In the data rows, 128 means zero.
A hidden rule labels the rows of this table. It goes by one to three of the table's principal directions, not those with the most spread.
[123 105  97  56 109 115 146 148  83 122 114 135 181 144 121 123  94 125
 182 125 102 147 160 118 140 143 111 167 172 114 132 102 138 157 114  86
 127 120 141  89 110 139 154 111 134 151 155 105 154 123 153 114 105 129] X
[152 137 156  68 102 147 106 127 156 135  89 124 174 147 139  98 131 115
 163 161  72 123 153  93 109 157 127 137 142 117 121 102 104 179 136  91
 145 120 104 112 133 156 159 144 113 141 140  87 127 100 149  80  81 110] U
[ 99 137 107 182 148 116 156 138 117 112 134 133 132 122 126 139 120 146
 121  88 175 111  70 160 156 115 127 138 145 123 105 169 181 103 131 144
  98 109 151  94 111  89 137 110 121 135 135 152 138 141 126 133 152 129] X
[ 59  92  74 164 128 105 167 144  89 134 186 102 129 125 132 179 129 118
 115  63 146 145 136 148 187  86 115 102 144 136 135 154 189  86  76 164
 117 131 155 153 120 100 116  92 169 131 159 209 138 179 126 192 175 128] F
[163 163 170 104 126 168  80 120 221 141  74 102 129 141 162 107 179  76
  96 150  98 104 144  69  68 173 148 105  88 119  81  87 113 146 133 137
 137 149  92 182 182 182 141 171 120 139 110  91 115  93  84  81  59 102] X
[145  95  91  70  78 124 138 158 116 146 115 131 158 160 118 142 126 106
 149 105  76 148 193  69 106 131 108 140 109 113 143  73 120 151  80 109
 158 160 134 125 125 174 142  88 170  98 159 149 132 109 144 123  97 100] U
[150 124 117  96  92 103 157 165  81 118 143 154 158 109 125 101  99 138
 142 150 112 156 164 130 137 129 119 141 157 140 127 111 108 131 110  93
 132 140 155  83 118 111 103  97 169 147 120 129 154 112 149 117 110 141] X
[115 135 118 149 126 130 131 141 127 136 135 133 122 116 152 145 146 117
 120 108 100 143 135 111 144 115 113 120 130 135 127 138 139 105  98 134
 130 127 132 130 123 147 122 105 142 114 145 164 129 139 136 148 147 115] X
[ 38 131  89 168 141 149 175 124 157 155 160  98 150 113 174 202 165  89
 120  47 108 110 129 127 201  75 115  90 157 140 120 178 216  88  58 193
 137 127 165 184 133 125 120 111 143 122 177 224 145 181 118 189 156  98] B
[153 122 105 116 128 103 153 146 106 120 105 161 146 131 109 107  92 145
 136 138 158 115  98 137 112 146 129 167 132 117 123 141 146 153 146 116
 118 138 145  66  85 111 146  99 110 156 117  88 155 102 128  97 113 115] F
[106 144 144 154 113 130 134 109 104 137 156 144 128  94 139 129 141 148
 124 121 116 134 122 136 157  88 123 112 149 136 145 154 112 102 101 142
 148 121 135 118 125  85  65 130 147  98 124 179 141 145 147 148 146 138] B
[ 96  97  99 114 138 118 124 130  93 135 118 115 140 134 132 144 114 109
 141  98 135 155 150 115 147 123 103 150 114 116 132 113 138 137  95 154
 134 138 124 148 133 126 119 115 158 130 148 144 147 160 105 157 153 126] X
[ 89  87  76 189 143 114  94 147 129 150 182  86  66 153 147 175 180  86
  60  55 150 159 149  99 119 116 109  58  62 122 146 120 170  72  67 181
 107 171 110 215 147 150 129  98 182 108 132 192 106 158  89 197 174 118] X
[ 74 113  98 141 183 142 148  96  96  89 132 137 136  93  82 198 104 185
 166  66 207  85   2 200 191  87 136 164 232 123  81 181 204  90 180  95
  88  33 148  87 116  89 172 170  31 145 159 123 141 131 129 127 155 166] X
[ 89  96  94 169 154 112 144 122 106 134 155 130  87 110 124 179 129 126
 100  96 160 132 106 147 153 105 124 115 108 137 137 159 164  96 115 166
 126 143 137 162 111 120 118 109 122 133 132 159 130 159  99 184 178 120] U
[117 155 146 137 126 163 111 117 188 150 150 102 127 122 163 139 178 102
 109 120 107 112 133 118 132 108 144  70 147 135 129 147 139 105 119 137
 131 129 130 181 151 143 127 150 113 125 122 145 124 125 124 138 101 126] B
[127  70  79  66 107 125 141 145 109 123 128  92 130 146  93 183 116 117
 136 102 134 139 142 121 126 121 143 128 124 116 108  84 144 135 131 107
 135 140 117 163 149 149 159 126 128 143 144 129 125 117 102 154  98 135] U
[120 139 112 150  97 123 186 162 142 122 149 126 133 116 135 147 146 112
 102  96 128 120 138 127 141 110 152 109 149 140  87 131 165  70 105 129
 123 137 181 133 141 133 109  99 155 130 134 191 138 129 122 143  94 122] F
[159  99  92 151 146  79 134 160  69  92 123 133 100 137  78 111  68 175
 114 138 235 141  52 189 112 142 146 162 102 109 113 143 139 138 198 109
  79 135 120  71  94  71 160  96 106 172  87  73 135 112 101 130 145 158] B
[158 163 140 139 170 120 126 136 151 129 102 132  86 115 150 113 109  99
  93 177 146 141 149 146  99 160 142 152  77 145 123 120 115 130 157 160
 112 163 132 159 132 174 123 122 121 152  93  81 125 148  82 136 136 126] U
[128 140 136 174 190 127 122 116 165 116 110 125  83 129 127 134 124 113
  96 136 169 106 109 146 111 159 131 142  86 143 109 132 148 122 155 167
 103 126 127 159 139 159 151 147 107 143 121 100 103 145  89 123 165 121] B
[174 126 121 131 143 101 133 148 110 111 133 130  93 142 100  93  95 143
 112 161 190 141 123 163  93 147 153 149 111 126 135 122 109 120 184 113
  95 140 141 113 115 127 136 116 117 151  85  79 129 118 113 128 120 161] X
[119 155 161 116 141 149 129 103 166 163 132 124 140 125 171 104 137  89
 137 165  76 131 206 110 138 123 115 120 119 152 175 133  96 152  97 174
 163 147 142 178 134 157  92 141 150 119 131 131 135 162 132 141 140 115] B
[111 103  50 107  97  95 167 190 104 147 159  84 163 157 140 149 105  88
 110  87 138 162 182 128 143 114 122 113 107 119 131 109 183 136  74 158
 114 188 151 147 122 123 142  56 200 152 138 169 153 153 108 163 114 115] X
[129 103 134 108  65 118 153 127  44 102 198 144 137  88  87 127 124 199
 154 129 120 149 116 157 167  73 140 100 208 139 138 132  80  88 126  60
 146  91 137  77 134  43  61 144 152 107 118 179 140 102 185 147 116 190] X
[103 153 146 146 151 151 105 109 154 141 109 151 135 102 165 141 158 107
 125 111  96 118 123  98 138 131 101 127 140 135 116 138 143 116  93 144
 136 115 127 139 135 158 120 142 120 115 148 141 132 136 125 113 144 102] F
[180 146 156  73 174 129 119 119 139 110  51 159 134 139 114  81  71 121
 169 201 134 123 155 132  87 193 122 218 111 131 126  88  85 191 185 110
 124 121 132 106 124 187 162 151  91 155 118  16 129 118 113  75 121 131] F
[151 145 148 113 146 120 111 128 157 146  83 130 136 161 148  86 110  92
 132 171 103 135 179 104  94 177 116 165  79 125 147 107 112 179 132 152
 131 151 118 131 112 184 153 114 131 137 131  82 120 146 122  97 133  94] U
[160 161 176 120 118 157 108 113 162 122  97 146 129 111 128 112 145 139
 134 155 109 111 111 114 108 132 142 133 138 131 105 118  89 129 156 101
 143 108 119 118 150 142 119 160 101 110 117 110 119  98 133  92  97 131] U
[172 171 200 134 134 158 112  92 214 141 101 145 101 136 146  75 172 103
 102 186  99  86 155  91  66 170 157 111 101 138 133 123  83 129 152 141
 151 140 131 162 144 171 106 174 101 123  95  89 112 100 122  85  81 108] X
[121  91 100 148 132 119 138 137 105 105 115 145 140 155  91 129 122 159
 157  79 154 111  81 114 132 133 106 157 145 107 117 136 157 127 130 103
 115  87 134  69 105 111 169 115 117 116 162 135 128 103 153 108 148 123] X
[154 146 169 129 130 126 116 110 105 107 130 151 106 104 110 103 113 165
 136 174 129 135 118 154 122 132 138 144 142 141 132 123  75 121 166  98
 128 102 118 100 132 115 100 157 114 116 107 107 113 123 148 113 137 160] U
[ 94  89  99 134 139 121 114 125 166 168 141 115 114 179 148 154 158  56
 100  92 102 126 208  71 100 160  99  97  62 126 167  99 169 131  61 182
 139 186 138 214 125 202 156 103 163 118 156 148 107 159 105 145 146  69] F
[ 94 163 141 169 128 148 144 118 134 134 153 150 133  70 167 144 168 132
 114 101 111 118  98 129 171  86 124  97 182 146 111 178 147  72  92 139
 137 109 154 126 133  99  74 135 129 120 129 185 155 133 135 148 133 131] X
[116 129 150 127 152 148 122  92 131 122 111 152 135 117 120 130 128 147
 163 131 107 107 113 120 145 126 107 154 156 136 135 139 116 142 130 122
 145  82 123 108 122 135 131 161  99 110 155 122 123 124 153 108 157 124] B
[ 95 119 135 125 123 123 158 109  91 124 172 140 137 106 117 136 123 138
 145 118 113 134 170 139 168 102 117 131 179 152 142 123 119  93  94 129
 143 100 163 131 137 118  78 144 159 107 150 181 133 159 157 142 153 150] X
[190 150 151 131 144 138  91 142 148  98  75 149 103 120 119  94 132 146
 116 158 147 122  81 112  76 171 132 150 101 121  85 105  93 140 174  94
 111 118  96  93 149 138 145 151 108 138  97  64 118  68 108  81 107 139] F
[ 90  76  90  69  67 138 149 138 133 166 152  78 192 179 126 163 133  92
 165  82  73 138 215  88 154  94 109  96 117 114 168  91 140 170  57 146
 176 165 135 182 144 131 139 102 190  99 178 190 128 148 145 159 108 102] B
[104  77  81  91  87 111 145 136  88 144 153 113 156 160 107 156 122 126
 149  88 106 142 161 108 141 109 116 123 137 109 156 111 150 139  87 121
 145 140 129 123 106 124 140  97 153 111 162 167 134 137 153 145 123 113] U
[139  98 128  68  66 131 133 143 125 145 133 128 167 164 119 122 126 106
 165 131  56 149 233  77 115 133 104 120 106 128 167  60  83 163  75 109
 175 163 139 150 149 160 120 110 195  86 156 154 113 123 160 124 105 111] B
[ 88  97 106  83 114 136 159 114 136 168 176 116 132 132 142 178 136  69
 130 115  75 142 255 106 145 105 113  98 115 156 184  89 128 120  53 171
 176 183 173 236 150 184  91 122 181 104 154 178 126 177 118 184 132 112] F
[143 166 184 126 122 157 110 100 167 130 104 133 137 112 144  94 156 129
 127 156 110 105 116 112 114 135 145 120 143 128 109 134  97 130 143 125
 145 111 116 127 150 118  99 171 111 126 110 116 132 109 128  95  93 130] X
[103  90  72 109 122  86 153 149  54 137 157 127 164 148 108 127  69 139
 157 107 168 158 144 163 160 106 108 155 145 113 171 141 157 150 113 133
 114 144 155  96  79  90 140  74 149 145 137 130 161 162 139 151 154 136] X
[158 143 152 127 170 158  63 108 203 132  91 117  83 153 140 123 171  94
  96 141 136 103 114  94  59 181 142 112  89 117 112 105 128 127 164 126
 108 133  93 182 153 201 176 173  75 138 108  60  98  98  91  96  99 115] F
[106 160 135 147 101 134 162 129 129 124 155 116 137  99 144 147 150 141
 114 115 114 119 100 153 162  93 159 101 177 135 100 162 152  84 125 123
 124 108 140 114 131  95  98 130 123 127 127 182 136 138 145 144 105 137] X
[129 111 138 114 140 108 116 111 118 166 126 140 129 149 139  91  93  97
 133 171 123 152 213 118 113 142 101 144  60 133 207 115  85 185 102 186
 162 191 134 170 106 139  98 105 167 124 114 101 137 171 111 145 165 107] X
[114 154 172 121 150 138 117  85 136 132 106 145 123 103 150 122 130 122
 134 169  89 119 136 129 134 148 126 145 129 142 131 135 108 143 130 145
 147 117 110 135 127 142 102 165 106 132 130 110 122 152 131 116 144 115] U
[114  94  98 128 121  93 138 145  88 125 161 141 134 161 108 128 102 132
 144 114 129 142 164 136 130 145 102 133 125 128 166 113 147 132 106 114
 111 138 148 110  99 136 156  94 154 123 148 133 112 145 160 128 158 121] B
[ 96 130  76 145 127 125 137 170 110 121 104 111 201 131 138 148 103 146
 159  62 153 127  52 142 183  98  97 150 160 101  89 166 200 161 112 125
  99 100 119  55 107  73 187  82 130 143 167 150 157 124 137 114 147 114] B
[ 89 123 131 139 142 142 151 103 113 115 155 132 106  83 120 185 134 147
 133 113 132 121 100 166 175  89 142 117 173 149 116 152 139  82 138 122
 134  97 144 154 141 118 105 155  97 123 139 161 123 151 127 171 149 151] X
[187 161 128 161  89  93 162 185  99 100 155 139 118 107 111  84  99 173
  94 162 179 143  89 183 116 117 166 118 129 135 104 145 109 105 172  96
  95 147 147  58 117  60 103  86 152 146  68 126 138  95 135 120  98 164] U
Which label does each new row get?
[128 100 128  95 128 103 147 123  85 109 126 153 149 127  90 117  81 150
 159 149 156 123 122 158 136 143 134 167 167 127 125 124 132 141 160  91
 120 108 150  91 103 118 146 128  99 162 131  91 138 129 138 103 124 138] -> X
[119 134 141 161 144 125 121 101  84 120 168 152  94  91 117 128 124 178
 130 138 151 136  89 170 153  92 126 118 155 140 164 169  98 101 144 123
 127 105 125 107 111  75  83 146 112 108 106 135 131 135 151 156 171 167] -> U
[168 169 178 144 127 156  81 114 180 121 100 139 137 123 134  85 167 147
 117 147 111  93  76  97  94 151 132 115 146 122  93 135 110 138 151  98
 122  86  88  81 138 126 146 169  96 122 119 101 113  69 150  48  99 120] -> F
[158 215 218  93 111 148 119 123 105  90 127 150 132  47 167  81 128 149
 147 219  57 166 162 157 148 137 145 139 203 169  89 100  35  94 151  62
 127  82 122  99 185 127  45 190 144 132  97 116 126 129 164 108  98 194] -> B
[150 153 175 115 148 145 132  89 133 108  89 159 132  97 108 106 105 164
 154 174 140  97  89 151 126 135 141 171 149 136 112 138  88 152 178 117
 145  93 125  95 132 105 106 178  83 131 112  83 134 111 129  92 123 145] -> F
[118  40  74  88  73  99 139 156  52 120 187 123 139 153  80 153 114 152
 155  92 127 160 162 120 141 106 108  99 139 118 166  94 120 127  94  81
 141 144 133 125 124  94 132  99 176 117 145 159 125 109 157 162 131 149] -> F
[ 61  93 106  72 104 149 145 109 103 145 131  96 208 137 132 164 123 119
 197  78  80 134 163 107 198  83  97 137 183 116 139 122 146 160  70 135
 167  96 128 138 141 106 125 138 154 111 195 184 153 160 154 148 136 124] -> X
[116 107 153 153 116 122  66  91 164 189 151 128 118 181 157  80 182  88
  94 130 107 120 174  63  79 151 111  66  68 104 208 143 119 148  81 178
 154 183 103 177  95 134 115 118 143 114 112 126 123 136 131 117 128  75] -> X
[136 107  80 204 175  77 126 159  79 107 194 127  61 122 100 128  96 162
  72 119 244 148  73 205 128 118 132 109 105 139 147 167 159  88 164 141
  61 142 137 115  97  80 142  94 129 159  81 110 122 136 103 163 192 169] -> F
[ 86 147 163 147 107 156 140  88 133 140 157 137 145 102 147 137 167 144
 149 112  79 112 126 122 173  83 125  97 180 138 148 165 116 100  95 134
 163  94 139 130 133  94  73 156 129  88 148 193 132 144 172 145 136 131] -> B
[170 143 147 121 178 110  85 130 128 101  78 128  98 150 114  88  88 131
 124 183 174 136 106 156  79 198 137 179  89 117 111 103 112 162 203 111
  80 122  93 108 124 160 180 145  87 167  98  24 105 125 102  88 135 142] -> B
[148 117 123 109 149 135 107 131 112  96  77 122 121 126 101 136 106 152
 149 126 162 131  72 136 119 142 131 173 124 109  84 109 117 145 177  99
 112  96  95 102 146 126 160 150  95 139 128  84 126 104 105 115 126 150] -> B
[ 75 147 179 159 139 172 139  54 159 146 177 152 110  90 141 161 184 133
 138 114  70  92 153 119 169  82 121  90 184 165 165 159 112  72  88 150
 174  82 158 176 144 142  64 188 113  65 159 202 109 158 171 149 161 129] -> B
[144 105 100 119 119 129 125 155 133 123  89 142 159 151 116 125 124 130
 151  96 126 118 108  87 115 143  99 150 115 108 112 115 145 162 113 111
 131 127 124  88 118 134 173 102 135 125 153 116 136  86 132  97 122 101] -> F
[ 96 120 113 110 111 135 163 119  82 105 170 116 151  94 102 166 113 175
 159 105 147 122  85 184 188  72 146 120 214 134 114 152 143 101 143  93
 125  82 144 104 136  62 109 152 110 131 136 161 143 130 153 153 121 177] -> F
[ 89  91  73 144 143 112 170 138 112 128 179 103 112 123 109 187 115 124
 108  86 185 122 114 174 163  92 143 104 141 139 128 152 189  94 126 152
 110 141 162 171 122 111 140 110 123 152 132 158 134 155  99 182 146 140] -> B
[110 135 161 129 115 153 145  86 149 151 186 134  94 110 141 139 180 112
 117 135  76 121 197 109 134  98 143  81 158 159 172 131  94  67  94 141
 168 126 163 196 146 158  56 164 139  86 129 185 119 149 153 166 121 140] -> F
[185 171 165 111 151 171  61 129 209 124  40 119 133 141 150  95 151 109
 124 152 133 105  83  90  67 174 136 141  94 103  80 107 107 171 178 111
 116 125  81 130 162 166 179 164  81 142 104  43 122  70  89  66  75 117] -> F
[152 152 149 114 198 132  94  94 151 123  81 133 112 136 120 104  96 124
 131 175 158 110 113 147  97 174 128 185 113 129 126 121 122 170 182 143
 105 107 104 122 117 170 166 168  71 152 117  38 118 136 107  81 146 128] -> F
[114 150 142 141 126 125 133 117 132 150 142 160 126  99 158 131 141 110
 108 139  89 131 160 114 134 126 114 118 126 149 145 138 128 115  86 153
 148 150 144 138 115 148  89 116 145 116 130 153 134 148 135 127 143 101] -> U
[171 128 141 115 122 119 114 126 139 134  99 144 141 159 114  76 109 145
 140 167 141 111 107 123  89 156 135 146 109 107 152 141 110 181 168 113
 128 138 113  81  86 116 161 117  94 144 106  63 133  94 141  84 107 111] -> U
[138 182 188 174 121 167 106 106 168 118 148 140 106  75 149 124 188 154
 103 138  93 108  88 123 138 102 140  80 167 154  99 152  97  79 131 109
 137  82 111 121 164 113  84 178 117  95 117 167 108 100 155 110 125 147] -> U
[177 193 225  60 187 179  44  57 154  93  65 170 129  71 119  95 115 169
 169 224 128  94  57 162  99 173 149 177 215 137  86 117  67 156 240  39
 109  39  81  90 153 161 154 255   0 162  94   0 117  78 133  25  87 175] -> X
[118 118 112 133 149 144 114 128 159 127 120  87 113 151 122 159 138 109
 119  97 156 122 120 129 123 126 136 119 104 119 110 112 149 123 140 146
 113 127 117 179 160 150 161 142 121 124 136 129 110 137  95 145 129 134] -> F
[164 153 165 179 160 130  97 111 136  93  90 153  87 114 105  99 129 185
 115 155 183  99   8 159 101 150 152 148 125 114  94 169 115 124 214  99
  95  84  91  63 110  91 151 158  52 140  92  69 113  87 126  90 135 144] -> X
